The rows of Z fall into a few groups, and each row is roughly a mix of its group's hidden directions.
Z:
[[  2  -7  13 -51 -15 -21 -17  -6 -25 -13]
 [-13   6  -1 -38 -27 -25 -20 -12 -21 -24]
 [ 54 -10  14 -15 -10  -7 -17 -16 -11 -17]
 [-27   6  22 -32 -31 -22 -11 -13 -11 -21]
 [ 38 -10  13 -49  -7   7   6   9  14  -9]
 [-20  11   4  47 -33   0 -21 -18  -5   0]
 [  2 -13   3 -51  22  -5  27   4 -23   0]
 [-42  12 -22   9   7  28  12  19   4  27]
 [  9 -13  18 -51  -8 -19  24  -3 -15 -12]
 [ -9  32 -15  31  -8  20 -17  24  31   2]
 [-29  -2  22  42  -6 -33  -3  -4  18   4]
 [ 21  -3  -1 -52  17  11  20 -15   0 -20]
 [ -5 -29  27 -21   7 -34  16 -28 -17  -3]
 [-31   8   4  48  -2 -30 -12   6   2  12]
 [-40  10 -12  13   6  29  25  13   3  29]
 [-53   5 -17  29  17 -15   0   3   0   9]
 [-22  -3   7  55 -15  -9 -20   9   6  14]
 [-27   2  13  53 -14 -16 -10   6   7  14]
 [ 24 -14  27 -13 -10 -37 -16 -18 -12 -26]
 [  2  13  -1 -36 -23  41  -2  28   6   6]
 [  3  -5  16 -47 -20 -22 -15 -11 -22 -19]
 [-10   0  21 -55  -1  15  24  -4   0 -13]
 [ 18 -10  27 -35  -8 -25  -8 -17 -18 -28]
 [ 34 -13  21 -32  -6 -24  -9 -16 -14 -25]
 [ 45  -8  20 -16 -12 -15 -25 -15  -4 -23]
 [-32   9 -28  24   8  20  10  22  12  31]
 [-25  18 -20  33  21  40  -1   1  10   3]
 [ 40 -13  22 -26   0 -16  -5 -19 -18 -25]
 [-19  11  -7  53 -21  -2 -18   0  19   9]
 [-36  22 -13  21  21  40  12  -2   0   1]
 [-24  22  -4  30 -14  17 -22  26  31  -1]
 [  6 -27 -19  26  21 -30   4 -17 -32  -6]
 [  3  19   4  34 -11  30 -20   1  39  -9]
 [ 20 -10  16 -55 -12  -7  18  11  -2 -11]
 [-27  12 -22  48  -9  -9 -20   9  -2  13]
 [ -2   0   6 -24 -41 -34 -33   0  -4  -2]
 [-32  13 -13  38   4   8  12 -23 -31   0]
 [-37  14 -21  -3   9  27  12  27  21  22]
 [-48   7 -12  39  20  -7  -2   2   2  10]
 [-34  12   9  43 -10 -28  -2  13   9  12]
 [-38   1  -7  47  20 -16  -2  -7  -6   9]
 [ 27 -10  16 -52   5  14  19  -3   5 -13]
 [ -2  21  19 -52   1  17  15  -1  22  -9]
 [ -2  12 -14  38   6  18 -30  20  31  14]
 [  0  29 -23  29 -13  29 -14  30  15   9]
 [ 12  23 -27  27 -12  31 -19  27   9  12]
 [-17  16 -16  51  11  22 -18  -3   8  12]
 [-23  10  -4  55  -8 -17 -12  14   6  12]
 [ -9 -10 -10  48   5 -27 -25  -1  22  -8]
 [ -2 -21 -23  47   2 -29 -21   5   0  -4]
 [ -3  10   3  48 -18   5 -34   0  25  -2]
 [ -4  22 -18  29 -19  26 -20  32  18  10]
 [ 34 -12 -13 -48   3  18  10   0   7 -18]
 [-37  14 -22  25  27  32   5   0  11   2]
 [  9  17 -12 -39 -17  38   2  28   1   4]
 [ -3  33  -9  33  -9  23  -7  19  34   3]
 [  9  -5  -6 -22  42  23  22  26  20   9]
 [ -2   2  -1 -24 -17 -32 -45   0   0 -27]
 [ 33   8 -20 -40  15  30   8  -6 -13  -8]
 [  1   0  13 -46 -19 -18 -23 -10 -19 -25]
 [ 41 -15  15 -23 -30 -29  -7   4  -6  -3]
 [ -5 -29  22 -16  11 -37  15 -29 -21  -3]
 [-26  11 -17  51  16   7 -18  -9   5  12]
 [ 22 -19   4 -34  40   1  23   1 -20  -5]
 [  1   8 -13  55   8  13 -25 -19   3  10]
 [-10  15 -20  19  12  31   3  25  39  14]
 [  3   7 -10  59   4  10 -20 -16  -5   8]
 [-32  18 -26  32  13  35   2   9   5   2]
 [ -2 -44  15 -18   7 -33   3 -23 -16 -10]
 [-16  15  18 -49  -6  34   8   8  -5   0]
 [ -8  27  13 -52   8  25   8   0   9  -8]
 [ 23 -15  27 -25  -7 -34  -3 -20 -16 -25]
 [-22   5   1  55  -8 -19 -19   8   8  13]
 [ 39 -15  21 -23   1 -27 -14 -13  -7 -26]
 [ 36 -23  17 -22 -21 -38  -8   5  -1  -2]
 [ -8  15 -18  50   3  19 -26   8  16  12]
 [  4  11   2  31 -14  -2 -48  -2  25 -19]
 [ 32 -15  18 -34 -26 -32  -3   8  -5  -4]
 [ 39  -6  18 -38 -11  12  16 -17 -15 -13]
 [  7 -22 -15  53   2 -24 -20  -5  -2   2]
 [ 27   7  -9 -47  19  23  11 -13   2 -17]
 [ 39 -11  16 -45  -4  11  15 -13  -2 -13]
 [ -1  -6  20 -36 -14  -8  -1 -23 -42 -15]
 [ 13  -3  -6  35  27  17  19  18  33  19]
 [ 33 -17  18 -22  -5 -30  -2 -20 -25 -21]
 [-12  21 -15  31 -28   0 -33   1  28 -11]
 [-33   5 -16  52  14  -8 -12  -5  -2  10]
 [-35  -1   7  46 -13 -18 -14  14  18   0]
 [-25  11  -9  12  23  34  42   3   8   7]
 [ 39   4  12 -39  -7  34   9  -2   5 -10]
 [ 12 -14  17 -43 -13 -24  23 -12 -24 -12]
 [ -3  26 -22  33 -16  27 -13  31  14   9]
 [-30  23 -24   0   6  46  16  14   3  -4]
 [-25  14 -17  44  19  19 -18   1  17  11]
 [ 16 -20 -25  43   4 -36 -11  -1  -6   4]
 [-26  11 -15  18  13  35  18  19  21  26]
 [-17  17 -19  45  13  28 -16   6  14  10]
 [-33 -15  16  33 -19 -33 -12  11  13   4]]

One row of each group comes first, with its name. Which group is each row after those in?
[ 24  -2  -8 -48  17  23  16 -12 -14 -14] => S
[ 16 -17  13 -55  -2  -9  23   3  -3 -14] => L
[ -2 -10  17 -24 -21 -37  -5 -21 -33 -14] => P

[ 33   4   7 -46 -17  25   9  10   7 -10] => L
[ 12 -21   9 -32  12 -28  25  -8 -35   1] => P
[-12  15 -18  52 -14   8 -26  -2  13   3] => P
[ 38   3  -7 -39  17  24  15 -18  -8  -8] => S
[-35  15 -17  27  26  34  11  -9  -1   0] => L
[  6  23   7 -41 -10  34  14  12  24  -6] => S
